In the data rows, 128 means zero.
Here are some points, one per row:
101:133:153:115:141:65:201:134:89:116:143:106:67:74:132:118:101:92:140:68:109:116:171:117:113:142:164:138:177:126:192:159:124:124:123:152:141:192:129:138:127:115
115:132:161:220:103:116:149:108:122:156:198:101:198:108:84:62:176:130:88:110:155:85:124:95:161:130:51:135:119:165:204:150:140:167:119:65:107:103:156:98:108:99
116:92:86:120:132:128:150:128:108:154:167:159:151:125:138:143:140:133:154:122:85:132:85:119:128:94:110:86:73:207:69:116:34:149:129:146:159:167:157:141:180:164
187:193:107:130:156:144:164:123:68:61:98:154:84:117:140:147:161:141:112:119:88:104:161:157:75:136:67:99:121:113:88:106:158:131:113:169:130:152:191:178:106:124
110:126:94:153:159:188:151:169:80:142:136:77:108:233:158:179:90:104:134:55:101:122:126:111:170:59:120:150:97:165:150:171:152:111:145:122:126:85:102:122:112:110
127:203:65:128:84:88:101:160:162:164:154:124:126:161:77:97:83:80:111:143:85:63:184:118:109:83:131:152:130:137:128:153:155:178:159:148:159:147:119:131:142:127
183:175:161:116:111:160:151:131:126:132:128:149:141:162:127:51:165:92:102:121:139:127:163:135:135:65:123:97:187:124:89:112:96:107:149:121:115:69:106:119:129:184
111:89:109:125:114:120:126:98:116:94:76:132:132:132:75:125:146:133:93:146:105:124:143:152:136:116:147:177:153:133:126:127:125:107:158:121:139:149:139:129:171:211
88:74:147:115:199:127:160:176:152:155:87:105:97:129:160:174:171:193:50:114:150:81:140:126:90:105:99:125:149:186:128:157:97:172:111:114:104:123:112:122:105:104
87:145:111:128:115:138:196:133:141:149:140:142:163:134:125:87:116:109:164:191:124:84:107:101:102:103:118:151:99:89:96:106:99:124:107:163:139:198:167:144:151:90
99:127:83:104:113:133:120:102:150:156:177:117:138:151:144:181:152:153:170:139:137:105:94:127:148:142:166:146:141:131:100:81:117:136:70:124:87:149:138:119:44:162
185:178:165:133:136:142:117:127:137:145:152:148:103:147:123:86:134:167:91:175:62:182:87:181:126:106:80:123:147:124:162:78:84:121:106:129:120:156:43:162:117:87
118:100:102:94:132:96:88:112:134:114:123:137:141:183:163:146:171:119:111:125:96:193:125:83:82:101:114:134:106:162:205:133:148:92:114:144:175:123:155:140:116:127
152:118:101:75:159:89:129:82:84:126:148:118:143:173:171:112:129:145:107:142:112:112:66:135:150:163:122:164:150:139:159:163:130:131:148:111:170:117:134:98:65:137
113:118:92:91:131:102:88:95:167:89:124:138:199:172:172:143:139:85:146:130:119:100:94:109:108:145:78:183:161:159:156:132:115:81:165:171:101:124:186:131:147:77
158:144:157:140:179:154:114:138:121:151:58:134:142:156:121:79:75:165:162:156:160:125:145:112:118:84:161:195:93:113:109:85:104:163:89:114:91:136:152:84:126:113
122:99:129:143:181:109:112:94:93:105:148:168:144:134:139:165:148:131:157:146:134:147:159:92:151:82:94:152:128:71:85:128:139:186:171:176:95:89:77:145:78:128
91:115:182:69:67:102:118:199:142:86:167:170:128:111:75:182:146:179:177:158:157:109:130:100:144:69:94:121:148:128:165:193:121:118:144:126:82:97:141:126:98:100
158:150:153:188:105:161:118:110:162:157:107:134:121:169:120:163:120:87:129:132:89:151:161:137:56:177:117:89:140:123:123:146:52:110:149:90:117:82:187:106:83:146
144:111:107:112:141:130:145:153:138:171:140:145:158:158:82:96:172:117:153:175:158:135:117:95:109:140:147:113:149:80:84:160:126:93:45:177:145:88:93:162:114:100
183:172:193:168:153:81:78:94:111:104:106:105:77:121:137:136:60:110:124:125:167:88:115:107:183:170:144:135:150:133:122:161:107:97:84:180:117:103:139:132:149:154
116:125:143:87:106:92:112:131:97:120:102:88:102:155:160:149:150:154:136:166:147:107:136:85:154:160:107:85:120:108:129:99:85:154:126:127:161:145:153:161:152:182
112:121:86:181:149:167:112:156:138:169:125:178:96:50:133:109:87:144:68:133:116:101:106:100:123:87:110:150:204:193:147:111:103:123:112:186:163:136:137:101:142:110
117:130:106:131:72:125:74:89:136:134:123:153:151:124:198:132:111:162:126:115:135:133:157:46:142:127:121:50:134:117:138:125:161:151:162:135:165:123:123:168:129:125
123:96:117:149:114:133:172:154:171:111:98:46:175:146:88:82:131:137:73:69:163:189:181:147:170:175:146:136:93:95:92:104:107:106:119:161:161:210:146:116:72:101
175:79:92:147:85:132:85:132:82:88:124:141:139:122:147:141:159:134:139:116:163:151:96:140:76:102:118:139:121:148:106:162:162:155:160:125:159:146:145:144:126:72
112:128:91:139:185:87:131:163:143:161:174:110:150:97:129:160:105:88:110:180:156:146:170:166:98:132:127:123:123:58:115:181:86:104:153:62:148:104:94:107:169:111
124:70:160:121:174:159:84:110:111:112:110:90:101:83:134:88:132:89:118:127:118:141:135:133:147:142:161:159:158:149:128:161:153:147:98:77:96:142:155:199:150:128
205:35:121:188:109:129:146:143:104:141:121:68:117:132:164:148:138:151:172:187:154:68:138:142:96:101:133:76:93:116:200:68:159:89:195:201:84:132:80:73:124:137
100:153:129:96:89:155:75:133:69:130:144:62:135:96:126:100:146:89:129:131:137:134:132:115:101:116:159:142:162:158:144:120:126:156:109:135:162:138:133:131:182:192
93:120:81:117:104:122:134:95:80:122:97:145:66:184:74:156:136:132:130:149:178:142:143:171:151:133:125:128:136:77:190:81:97:129:123:91:125:136:185:176:166:157
128:135:121:135:148:131:141:147:164:123:161:128:105:152:70:99:109:149:78:121:117:159:98:51:103:184:98:112:60:123:115:138:170:179:166:140:4:120:114:162:219:197
148:86:121:154:159:93:171:41:163:149:128:189:167:155:124:138:104:113:111:95:100:114:128:124:122:81:176:132:161:136:169:151:177:153:69:99:102:99:102:137:138:95
97:136:152:120:132:72:85:108:135:124:112:71:109:137:112:96:142:95:139:120:87:135:168:168:177:145:131:113:124:135:114:144:145:148:158:189:167:133:116:146:125:112
119:145:148:124:140:154:134:133:142:132:119:108:159:77:118:147:83:131:86:105:165:121:30:204:83:88:154:95:88:70:150:136:113:179:164:172:153:98:161:173:116:161
152:139:140:152:176:155:127:114:140:100:161:109:168:81:63:126:121:190:168:156:89:158:138:126:148:103:116:108:125:119:132:155:76:84:105:120:145:111:116:97:71:194
169:128:114:151:78:41:65:192:138:170:169:171:149:156:132:136:101:142:95:114:132:127:119:151:126:159:170:147:161:145:79:92:133:95:132:69:84:176:119:150:64:136
124:67:100:121:122:126:105:87:111:105:102:127:132:95:122:109:121:147:149:132:123:149:189:142:152:157:131:124:132:132:135:110:126:104:121:116:121:136:137:169:178:184
112:149:63:115:104:134:119:75:95:144:116:136:104:116:154:118:164:193:126:132:153:95:99:97:158:165:194:158:148:110:157:163:122:102:167:105:124:151:89:129:100:121
186:176:157:145:126:68:96:105:64:129:146:122:150:125:147:136:179:146:118:93:147:168:105:125:119:89:153:107:111:95:113:154:115:68:73:137:77:139:198:138:200:133
124:104:134:133:90:91:180:188:157:194:79:110:108:82:147:92:120:73:106:130:108:128:75:116:100:105:104:148:172:156:138:145:207:130:129:109:116:122:150:165:98:211
129:127:170:119:94:188:141:72:151:151:212:80:134:145:177:180:141:112:141:68:149:122:143:139:79:143:82:155:172:86:81:95:123:162:93:109:106:128:75:136:133:137
115:154:85:109:159:115:90:109:93:101:94:127:153:117:110:92:129:150:186:117:151:122:129:144:70:178:156:154:136:152:154:161:152:173:138:105:127:92:84:121:119:156
89:151:127:151:78:132:91:84:163:88:76:133:100:132:116:140:173:158:157:132:139:122:83:135:124:129:142:135:141:159:154:160:143:158:148:133:146:138:86:104:134:94
163:202:174:111:124:105:148:97:193:168:96:128:120:105:202:160:117:123:133:106:121:132:136:104:118:108:131:160:25:142:137:119:97:134:126:91:113:132:119:87:110:159
141:124:128:102:145:149:136:144:162:124:130:150:118:107:124:133:149:82:80:87:146:123:114:88:162:98:83:134:112:55:146:108:120:179:173:162:157:147:150:127:128:151
97:128:153:100:102:96:103:118:104:123:121:113:104:125:108:175:145:182:150:132:114:156:123:97:74:161:128:191:175:159:118:133:147:127:130:170:126:136:103:78:139:108
89:128:166:83:114:152:151:144:123:131:151:137:158:150:188:142:147:185:87:168:93:84:153:147:119:126:121:161:88:103:78:118:176:51:124:100:127:81:119:132:153:124
100:181:123:123:171:111:164:161:147:97:141:137:122:120:115:103:131:140:137:107:205:175:136:115:128:108:145:97:88:178:114:84:121:72:167:89:136:110:74:158:121:121
116:113:201:174:143:120:120:144:78:78:149:203:140:149:160:140:174:93:117:125:65:126:98:97:119:135:166:100:88:60:107:121:156:184:159:102:196:156:119:51:103:130
138:99:122:127:143:123:113:155:159:155:107:176:153:121:132:108:114:127:157:70:125:67:125:102:139:161:70:109:102:100:87:141:106:124:156:153:168:168:142:168:127:139
66:117:121:147:146:112:117:142:159:161:134:152:135:143:126:140:118:136:142:49:123:118:80:180:110:101:87:98:134:82:114:101:147:93:134:159:171:172:131:132:186:157
135:160:129:125:145:142:159:133:154:169:122:118:146:88:117:117:138:178:192:110:107:126:128:118:142:117:118:102:174:86:114:84:173:77:162:79:107:89:166:94:152:90
118:112:166:98:169:155:158:86:123:195:151:160:88:115:62:90:99:70:159:166:217:176:132:108:72:145:103:98:97:168:125:107:178:106:168:148:165:130:128:87:91:87
140:84:165:75:77:171:110:167:107:171:124:188:145:114:123:96:100:104:165:69:102:148:166:163:149:165:149:179:117:121:182:141:76:112:103:124:92:122:116:100:131:119
114:114:118:107:78:75:154:113:142:69:103:174:184:148:158:152:100:106:143:174:182:138:182:170:122:123:119:97:118:181:134:111:135:134:59:99:147:102:86:129:134:152
101:128:134:160:160:175:137:132:162:102:133:150:45:128:152:88:155:101:136:129:143:103:162:174:151:139:152:107:135:145:83:156:83:90:154:106:81:125:140:112:110:118
131:165:189:185:126:117:118:92:57:103:125:113:134:84:98:144:92:108:136:140:130:104:125:174:184:155:84:186:84:164:121:95:124:78:137:116:146:136:111:203:146:120
162:145:119:111:173:149:83:161:181:180:119:120:107:94:105:187:239:106:143:122:96:78:142:140:145:137:143:84:65:137:160:98:145:109:66:109:114:128:98:149:134:94
133:141:91:96:138:102:113:94:98:124:106:109:120:94:99:157:120:133:130:119:106:179:169:179:193:130:117:109:163:168:97:107:184:185:144:125:119:132:168:61:112:116
79:119:139:68:118:131:62:118:107:171:159:156:169:150:139:114:92:112:55:158:155:151:164:193:185:165:141:89:113:118:132:116:153:157:141:168:93:114:130:84:114:88
115:135:78:175:105:187:132:142:133:141:144:157:78:108:139:153:86:138:112:145:178:192:161:126:135:135:83:146:89:87:118:167:157:81:48:135:140:125:105:91:119:157
187:148:162:142:124:141:155:153:111:126:26:93:151:165:109:174:145:156:137:131:150:122:107:103:150:148:102:118:166:115:78:115:118:141:106:78:156:116:83:96:178:98
113:119:153:164:156:173:132:147:143:99:137:107:121:96:77:152:86:138:91:117:92:98:137:74:103:150:227:169:140:126:123:32:129:119:139:133:185:86:181:186:118:107
87:99:144:163:101:116:173:146:172:118:148:158:92:154:132:100:139:96:132:124:84:142:70:153:185:180:180:146:130:149:107:108:119:116:92:138:122:67:125:104:142:123
133:115:133:98:136:192:153:156:138:132:116:104:124:127:116:116:49:106:149:173:56:138:83:102:148:131:96:60:127:121:129:194:188:145:137:89:131:185:141:157:138:115
148:120:76:120:76:103:172:157:135:130:87:86:89:63:143:107:154:147:151:147:130:179:139:175:159:162:140:160:94:113:120:152:131:190:161:167:123:51:107:121:109:83
133:167:137:143:164:176:137:151:145:42:77:99:152:101:133:165:128:47:106:166:141:148:92:120:144:132:140:151:176:140:160:131:121:94:123:108:79:186:91:90:113:127
160:121:82:91:105:146:169:153:117:145:174:163:159:112:136:170:107:85:105:115:108:140:117:115:156:167:185:134:157:148:114:96:68:122:151:114:102:94:103:127:149:97
119:126:116:144:172:115:118:196:168:71:182:104:85:136:175:64:111:157:202:155:148:155:124:133:116:126:103:125:140:102:146:73:113:158:73:86:134:96:160:100:133:115
116:113:152:126:76:113:104:74:136:129:122:76:96:132:133:129:133:146:157:183:145:162:134:133:129:46:166:107:104:126:82:157:118:136:154:136:139:179:175:159:137:106
211:103:114:57:105:148:142:112:173:63:186:121:94:139:81:98:85:153:83:82:129:55:129:155:115:134:151:131:122:157:149:181:154:132:124:134:184:155:144:107:150:135
83:174:143:179:149:170:160:137:65:104:106:134:184:167:155:128:111:144:122:92:91:111:123:133:85:145:151:53:128:146:148:165:142:150:114:161:77:121:106:124:93:105
There is one direction along which these points spread out most. Take the direction at right angles to it along which they spread out most. Go by this last direction. For each point below, how far along it does it lie, from 0 to 99? The average is 50, and the first point in the table lies past the average. One standard deviation of the points above along it is 16.
88:74:147:115:199:127:160:176:152:155:87:105:97:129:160:174:171:193:50:114:150:81:140:126:90:105:99:125:149:186:128:157:97:172:111:114:104:123:112:122:105:104 48
152:139:140:152:176:155:127:114:140:100:161:109:168:81:63:126:121:190:168:156:89:158:138:126:148:103:116:108:125:119:132:155:76:84:105:120:145:111:116:97:71:194 48
175:79:92:147:85:132:85:132:82:88:124:141:139:122:147:141:159:134:139:116:163:151:96:140:76:102:118:139:121:148:106:162:162:155:160:125:159:146:145:144:126:72 43
118:100:102:94:132:96:88:112:134:114:123:137:141:183:163:146:171:119:111:125:96:193:125:83:82:101:114:134:106:162:205:133:148:92:114:144:175:123:155:140:116:127 41
135:160:129:125:145:142:159:133:154:169:122:118:146:88:117:117:138:178:192:110:107:126:128:118:142:117:118:102:174:86:114:84:173:77:162:79:107:89:166:94:152:90 50
79:119:139:68:118:131:62:118:107:171:159:156:169:150:139:114:92:112:55:158:155:151:164:193:185:165:141:89:113:118:132:116:153:157:141:168:93:114:130:84:114:88 31
124:70:160:121:174:159:84:110:111:112:110:90:101:83:134:88:132:89:118:127:118:141:135:133:147:142:161:159:158:149:128:161:153:147:98:77:96:142:155:199:150:128 51
211:103:114:57:105:148:142:112:173:63:186:121:94:139:81:98:85:153:83:82:129:55:129:155:115:134:151:131:122:157:149:181:154:132:124:134:184:155:144:107:150:135 66
163:202:174:111:124:105:148:97:193:168:96:128:120:105:202:160:117:123:133:106:121:132:136:104:118:108:131:160:25:142:137:119:97:134:126:91:113:132:119:87:110:159 49
162:145:119:111:173:149:83:161:181:180:119:120:107:94:105:187:239:106:143:122:96:78:142:140:145:137:143:84:65:137:160:98:145:109:66:109:114:128:98:149:134:94 49
115:132:161:220:103:116:149:108:122:156:198:101:198:108:84:62:176:130:88:110:155:85:124:95:161:130:51:135:119:165:204:150:140:167:119:65:107:103:156:98:108:99 52
160:121:82:91:105:146:169:153:117:145:174:163:159:112:136:170:107:85:105:115:108:140:117:115:156:167:185:134:157:148:114:96:68:122:151:114:102:94:103:127:149:97 42
87:145:111:128:115:138:196:133:141:149:140:142:163:134:125:87:116:109:164:191:124:84:107:101:102:103:118:151:99:89:96:106:99:124:107:163:139:198:167:144:151:90 79
169:128:114:151:78:41:65:192:138:170:169:171:149:156:132:136:101:142:95:114:132:127:119:151:126:159:170:147:161:145:79:92:133:95:132:69:84:176:119:150:64:136 34
